Here are some points, each followed by its number:
[0.11 0.94 0.50 -0.07 0.71 -1.22 0.58 -1.68 -0.30] 0
[-0.91 2.01 0.21 0.14 0.16 -1.34 -0.14 -2.42 -1.01] 1
[-1.29 0.76 0.79 -0.63 -0.59 0.40 1.48 -0.27 -0.39] 2
[0.38 -0.50 -0.83 0.19 0.26 -0.70 -0.35 2.65 0.34] 3
[-0.85 0.00 0.61 0.39 -1.29 -0.20 0.31 -0.32 0.41] 4
[0.21 0.74 0.37 -0.19 -0.48 -0.40 -0.01 0.59 -0.41] 5
[-0.84 0.12 0.47 0.25 -1.28 -0.30 0.39 -0.12 0.42] 6
[-0.47 0.09 1.34 -0.90 -0.93 0.05 0.52 0.20 -0.41] 7
[-0.84 -0.28 0.10 -1.14 0.65 -2.40 0.86 -0.23 -0.59] 8
[0.90 -1.84 -1.04 -1.79 -0.21 -1.49 1.36 0.57 2.58] 9
[2.46 -0.81 0.32 -2.05 -1.92 -0.77 0.79 0.09 1.52] 10
[-0.37 -0.17 -1.19 0.24 0.83 1.48 -2.65 -0.58 -2.00] 11
[-1.32 -0.12 0.63 -0.69 -0.10 -0.27 -0.63 -0.79 -0.78] 12
Which three points above are nearest to each new point by angle? Their numbers follow each, nearest first.
[0.80 -0.64 -0.87 1.03 0.87 0.70 -0.43 1.18 1.34] 3 9 11
[-0.83 0.74 0.66 -0.38 -0.44 0.39 1.38 -0.20 -0.29] 2 7 6
[1.08 -0.66 2.16 -0.33 -1.63 -0.71 1.08 0.29 1.17] 10 7 6
[1.28 -2.58 -0.26 -1.05 0.00 -1.92 1.50 1.18 1.03] 9 10 3
[1.03 1.02 -2.45 1.65 0.34 -0.31 -0.54 -0.11 -0.66] 11 3 1
[1.07 1.11 -2.67 1.63 0.21 -0.44 -0.57 -0.17 -0.71] 11 3 1
[0.27 0.79 0.38 -0.12 -0.50 -0.38 0.12 0.81 -0.35] 5 7 3
[-0.05 -1.29 -0.59 0.52 0.37 0.47 -0.46 1.10 -0.13] 3 11 9
[-2.13 0.53 0.00 -0.82 0.05 -0.93 -0.75 -0.65 -2.48] 12 1 8
[-0.05 -0.13 -0.53 -2.15 -0.04 0.27 2.10 0.99 1.64] 9 10 2
[0.63 -0.90 -0.78 0.84 0.70 0.66 -0.41 1.17 1.30] 3 9 11
[-0.21 -0.39 1.22 -0.63 -0.44 -0.33 0.95 0.75 0.68] 7 10 6
[-0.65 0.41 1.11 -0.23 -0.05 -0.16 -0.69 -0.71 -0.85] 12 1 7
